Some points, one per row:
[ -9  19  14 -35 -20  28  -4 -36  60  19  -2  -2  -2 -45   4 -48  18 -21
  -4   4  10  24 -15  25  -1  19 -12 -13 -35  12  19]
[ 32 -11   4  15  -6  -1 -30  24  -5  11  32   1  58   6  15 -22 -23 -24
  10 -10  27  14  27  47  16 -29   0  10  11 -26  -1]
[ 19  -5 -31  -1  16 -39  69  -6  25 -18  -3  20  14 -11 -51   0  31 -31
 -22 -25   7  -6   1 -28 -12  16 -43  57  16  36 -29]
[ 12   2  11 -10 -23 -19  -1  18 -25  31   5   0   6 -16  -8 -12  45 -39
 -21 -30  36 -10 -21 -30 -30   8  15  26  28 -12  17]
[-18  -5 -36   7  61 -25 -27  61  12 -11 -16  35 -33  53 -60  26   0  43
  16 -10  -1 -35  25  19 -18   5 -43  -2 -53  47   3]
[ 42 -21 -28  16   5   1  76  -4  16  11  18  44 -17 -37 -14 -12  19  -9
 -37 -12  21  14  10 -29   9   3  -4  27  29  -5 -52]
[-25  28  39   2 -18  22  -3  -5  -3 -35  12 -30  32  -3  25   0  31 -29
  33  43 -41   8 -35 -24 -16  11  60  55 -38 -30  -8]
[-47 -38  12  -1  76 -23 -13  26  17 -36   5  50  47 -16 -24  17  37 -25
   2  37 -23 -55  36 -21 -30  13  42  84   0  38  68]
[-10  -2   1 -44 -12   3  13 -25  13  -6 -24 -13 -43 -55  42 -35  -2  38
 -13 -30 -14   5 -10  28  -1  11 -29 -33   0  23   5]
[-21 -23  10   9   6  -9 -39  -2   5  17 -18 -19   2  28   6   9 -26  13
  20  -7   8  18   6  18 -16   3  33 -33  -6 -43   5]
[  4  -4 -47  20   3 -22  27  49 -32  -2   3 -41  38  19  39  30  31  20
  11  14 -28 -13  18 -15 -27   1  20 -19  -4  -6 -17]
[ 49  -9  35  23  30 -16  55   6  44  18  25  32  10 -39 -59  20  48 -40
 -45   9   6 -22  25 -44   7   5 -24  50  50 -17 -34]
[-31  14  17  14 -20  17  -9 -37 -26 -13  -8 -43   9  26  26  -3  -7 -14
  31 -21 -11  14  28  -1 -18   1  24 -26  -6 -27  -1]
[ 14  10 -22 -50  -6  -9 -23 -27  37   8  23  -3  10  -2  -8 -14  12  -3
  18  33   8   2  -1  -2   2  -3 -48   0   8 -11 -14]
[ -2  24  24  38  16   8  31  30  14  18  17 -22  16   6  20 -20 -22   1
   1  -8  16  10   4  16   8 -39  -6 -37   4  -9   5]
[ 69  14 -48  29 -72 -29  79  -8 -29  41  25 -59 -36  -4  16 -12   9  20
 -18  37 -17  34  -4 -32  12 -20 -42  22  83  -4 -61]
[-24   7  12   2 -15 -12 -76  -6 -22  55 -22 -20  -9  52  20 -14  26 -17
  21   0 -10   9 -11  12 -28 -15  33  -4   6 -43  22]
[-22  -9 -18   3  23 -11   9  15  -2 -35  -6 -13   5  -4  -5 -17  13  -9
  -4  23   5 -23  14   9   8   4  32  44  -4  23  46]
[-14 -58 -16  19 -44 -24  -1 -44   6  -5 -41  37 -18  30 -36  35 -23 -51
  18  12  21  11 -22  15 -14  10  -4   6  -3  21   7]
[-15 -35  38 -10 -48   4 -27 -21  36   7  18  25   0 -55  13 -35  24 -18
 -25  -2  31   3  16   2  10   2  16  44  23  -1  -1]
[-34 -15  21 -18  -9  17 -34  16  50  27 -14 -48 -14  21  -7 -33  -9   3
  72  12 -37  47  40  17 -34  -9  31   2 -20 -68  -1]
[-25  17  -4  14  10   5 -57  40 -62 -35  14  25 -33  21   9  33 -34  36
  30  30  11 -30  30  23 -32 -16 -15 -20 -23   8  24]
[-21   7  18  20  13   4  68  21  49  14   1 -61  41  21  -2   7 -16 -21
  -8  -4  13  47   4   0 -49  -7  18  55  15  -3  -7]
[-31 -23 -42  -1  15  -2 -18  20  -8 -20  17  -2  24   4 -24  -2  25 -21
  -5  24 -10 -11  16 -12  -3  -2  39   1   7   2  24]
[ 29  28   1  -1 -43  24  79   6  -9  14   5 -25 -18  -2  31  30  17 -31
 -15 -16 -16   8 -21 -37 -22  11 -32  59  41 -15 -43]
[  14   -4   10  -37  -45   16  -26  -27   51   -6   15   27    8 -112
   25  -54   52  -13    2  -29    7   72  -22  -19   -5    1  -18    9
   -5    1   46]
[ 18 -22  14  -6  12 -57  42   5 -40  -8  -9 -26   4  -6  13   9   0   5
 -31  12   1   9 -17 -33   1  29   0  33   1  24   6]
[ 30   2   2 -26   4  -7  45  -5  14  -1  -9  11  11 -10 -51 -15  30 -33
 -26  -7  15  23   7 -16  16  16 -33  32  23  18 -30]
[ 23   3 -37  20  -2 -11  -2  33  -5 -48   7  10  -2 -21   9  17   8   2
   9   3 -34 -22   9  11  19 -10  -2 -39  -7   1   9]
[ -9 -12  21   1  14   8 -58  41 -38  -1   2  18 -22  29   9  45   9  30
  22   4  -3 -25   5   0 -25   9  22 -41 -35 -16  -7]
[ 18  26  -9 -21 -10   7   8   0   2  -5  35  12  12 -13  -9 -10  25  -1
  28   5   2 -14  13  -9  -6 -24 -18  -1 -13 -32   8]
[-11 -25   4  12  -7 -27 -16  35 -77 -28   4  10  15   4  16  38  10  19
  13   2  -9 -24  28  -3   6  12 -15   5   6  30  14]
[-35 -35  -7  -8  42   8 -13   0  -2 -41   5   3  32 -47   3 -17  -7 -22
 -23  31  -2 -53 -20 -13   0  17  41  24   5  28  30]
[-16   0  23  11 -38  -7 -29 -11   1  26 -12 -51  15   2  -1   9   3   2
  33 -18  -4   7  -4  22 -32  -8   5 -22  -9 -16  -6]
[-44 -10 -23 -15  -7   1   5 -47 -12  -3 -21   5  -9  20   9 -11   9  46
  21  13 -24   0  26 -30   6   1 -26  27  75  24  -8]
[ 29  12  11  -9  19  28  48   0  27 -21   2   5 -11 -52  -1 -22   9 -20
 -28 -33   6 -26 -14  15  59  13 -51  10  48  37 -35]
[-18  -3  19  15  -9 -20  -2   5 -55  -7   2  33   4   9  20  40 -12   4
 -19  25  -5 -26  -5 -23 -21  14 -30  -1  10   9  17]
16 more points follow, each with its number after it:
[  6 -10  27   5  -1 -26  -3  -7 -46   2 -42 -21 -28  -9  25   0 -15  27
 -17  13  17   5 -13  37 -15  46  53   3 -10  32  39] 0
[-13   5  23 -27 -27  25  -3 -31  20  -5  -1 -10   1 -50 -11 -55  34 -18
 -14 -33  -5  21 -15  -1   0  18 -16 -14 -15  15  25] 1
[-45 -52  11 -27 -48  -1 -44 -55  11 -14 -24  23 -15  67 -74  98  20   2
 -11  39  63   0  15 -51 -22 -29  33  19  -1   1 -63] 2
[  0   0  36   0 -33  -5  -3 -36 -12  20   4 -26 -27   5  -5   4  -9  -2
   7 -26  22  17 -18  24 -20  14   3   3 -21   4  11] 3
[ 30  -7 -19   0  -8 -28 -57  41 -19  22 -12  -3 -22 -35 -31  -6  24   9
 -32 -30  16  -9  24  -2  -1  -3 -35 -10  35 -30 -32] 4
[ -6  13  -2   3  -1   4  71 -40  13  21 -27  19   0  12 -28 -18   9  -5
 -20   0  -5 -15  19 -41  -1   7 -27   5  30   3  -6] 5
[ 21  -6  -6   2  59  14  -1  19  -1 -31   7 -43  33  31   8   2 -45 -21
  21   7 -13   5   0   3 -27  16  57  22  -6  -9  -2] 6
[ 11 -14  30  20 -23 -27 -16 -34 -24  -3  -7  14 -30  28  -1  28 -11 -17
  -6  17  29   6  -2 -12 -20   7  22  -7  29   3 -15] 7
[  7  18 -74  19  42   5 -13   2  21 -19  13   8  21  14 -17 -10 -39 -19
  24   7 -35 -24 -20 -16  25 -20  29   7  -9 -15  19] 8
[  2   5 -17  -3 -29 -17 -28   0   3  25   1   3  13   3  -7  12   1 -16
 -13  -7  23 -25  15   1  -7 -19 -10 -11  18 -30   1] 9
[ 24  -1 -24   7  -8 -43  37 -22  31 -13  27  18 -12 -29 -46 -18  31 -30
 -19 -13  12   5  -3  -9  33  -6 -22  39   5 -29 -28] 10
[-16   4  -2  23  10  -3  40  -5 -30  -5  23  26 -24   1  15  32  25  57
  -1  -1  -3 -18  33   4   4  28  -6  -6   2   5   2] 11
[-23 -19  37   5   5 -16  -1  35 -65  -9  16 -16   4 -22  26  40   8  -1
 -33  -3  10 -48   5 -14  31  28   1  12   7  -3  18] 12
[-37   8  12  13  70 -23 -55  36 -49 -13  -8  13  20  68 -33  25  -8  31
  19  35 -28   6  14  20 -38  22  17 -65 -72 -11 -16] 13
[-50 -22   1  27  25 -22  -8  24   2  -4 -23   7  20 -15 -25  -4  39  16
   4  36 -13 -17  22   1  18   1  44  -2  -7  10  48] 14
[-45  30  89  16  20  21   4  24 -21  15  30  40 -11   6   4   1 -15  30
 -22  -2  13  10   6  23  17  24 -13 -24  -9  25   3] 15
Which of these numbered points is nearest to each point below by angle, seen from the average point of the first points? Its number follows each.
[ -1 -21 -58  15  24  46 -23  38  39   1  -6  18   2  21   4  -1 -21  11
  36  -4 -15  12  -4  21  -3 -51  20  -9 -14 -47 -10] > 8
[-17 -13 -62  17  54  15  -7  23  17 -29 -53 -17  26  28   1  10 -13 -17
  45  22 -28 -24   9 -18  37 -30  41  43  15 -13   2] > 8
[ 52 -16 -23 -16  17 -11  48   6  14  13  -6   5  -9 -37 -16  -8  25 -30
 -64  -9  19 -18  21  -6  24   0 -27  45   2  10 -58] > 10
[ -3   1  -8   4  -8   0 -93  38 -78   8  -9  44 -14  23 -10 -10 -18  26
  18  37 -19 -37  56  -4 -45  -3   7 -46 -37 -42   6] > 13
[-16  43  74  11   2 -15 -19  14 -27  13  41  35  10   3  12  -9   5  27
 -10 -22  18 -17  18  27  33   5 -14 -23 -26  27  22] > 15
[-30 -29   8  26 -30  23 -18   3 -23  -8 -28 -25   4   3  22 -18 -16  26
  12   7  -5  28   4  -2   4   9   9  -5  11 -22 -22] > 0
[ 17 -24  55  37  13   6  -1 -24 -18  -3  27  16 -30  -8   9  24  -3 -28
   7   3  36   8 -21 -20 -17   0  24 -16 -28   4  -3] > 7
[-34  43  46 -11  -2 -11  -8  24  13  15  17  18 -16  -1 -10 -16   6  18
 -16  -8  20  12 -19  19  38   4 -11 -10 -12  20  15] > 15
[ 20 -22 -42   9  -9 -70 -45  46 -86  37  -2 -17 -24 -43 -11 -11  27  12
  -6 -12 -14 -11  13   2 -26 -10 -61 -16  26   3 -24] > 4
[-23  -5  -2   2  23 -22 -41  17 -35 -22  -4  27 -22   4   2  22 -33   2
   9  22 -10 -15   3  12 -37   4  39 -23 -33   2   1] > 13
[ -9 -12  32 -39  -4 -16 -92   4  -7  28  15  10 -12 -78 -11   5  11  -9
  37 -40  25  16 -11  37 -49   6 -34 -35 -15 -14  27] > 4
[  9  38  62  28   2   3  29  16 -14   1   3  43 -25 -25   4 -16  -5  11
 -14 -13   7  18  12   9   5  14 -17   1 -10  20  10] > 15
[-54 -46 -35 -15  48  16 -27  37 -32 -32 -11 -25  23 -27  -4 -29  14   0
 -32  19   8 -53  10 -16  33  20  68   4  24  36  92] > 14
[-12   6   5  25  16 -16 -29  27 -33 -13  -5  24  -3  26  -2  25   6  14
   5  18   1  -7  16  11 -18   2   8  -6 -13   0  -2] > 13
[-33 -27 -11  23  22 -10 -34  36 -49 -18   5   4  -4  37  -6   0 -21   9
  11   4 -13  20   5  -2 -36  22  26 -25 -30 -32   0] > 13
[-17  12 -21 -22  15  11  33 -63  -4  -2 -28  25 -21  30 -57  10  23  24
 -19  33  -9 -11  38 -12  -8   7  14 -20  12   2  11] > 5
[ -2 -13  32  20 -23   0  -5 -41  15   2  -3  16 -46  14 -11   4 -20 -30
 -14 -20  24  -9 -15 -28  -5 -12  16 -20 -17   7 -29] > 7
[-19  12  21 -20  -6 -19   1  -9 -35  -2   3 -14  10 -15   6   9  14  -6
   1   5 -13  -2  20 -16   2  15 -26   8   4  -2   6] > 12
[ 21 -46  44  13 -60 -44 -10 -48 -60  21   6  15   3  -4 -30  21 -11 -39
  -3 -20  51  -7 -14 -19  17   7 -27 -10 -26 -19  -8] > 7
[-25  44  87  11   2  11  -1  24 -22   3   6  37 -15  20  42 -18 -26  42
   5   2  20  22 -27   9  28  13 -16 -15 -45  -5   6] > 15
[-13 -10   8  16  15 -19 -49  28 -20   4  10  22 -21  46 -25   4 -13  21
   4   0  19   7  -3  18 -17  11  18 -13  -5   4  -7] > 13
[-38  -9 -13  11  15 -15 -29  -4 -13 -23   8  14 -10  10  -9  -1 -12   5
  14  21  -6   5  14  32 -27  -9  20 -21  -3  -3  10] > 13
[ -4  12   1 -23   5  11   7 -28  31   1 -20 -11 -19 -36  27 -26  -4  15
 -17 -14  -7  26 -23  10  23   7 -14 -12  -5  21  22] > 1
[ -2  30  30 -39 -22   8 -25 -44  -1  53  -7 -19 -12 -18 -29  13  22 -20
   6 -15  23  54 -22  37 -28  21 -18 -40  -9 -17   8] > 3
[ 32  -7 -24   1 -13 -22  33 -16  -5  -2  13  13  -8  -6 -37  -2  14 -32
 -42 -13   9   7  13 -44  15   7 -45  42  12  -7 -29] > 10
[ 47  15  -3 -21  11 -20  45  -9  29  -5  -4  -7  -1 -37 -30 -19  18 -29
 -17 -17  14  24   2 -22  10   6 -18  46  17   9 -31] > 10
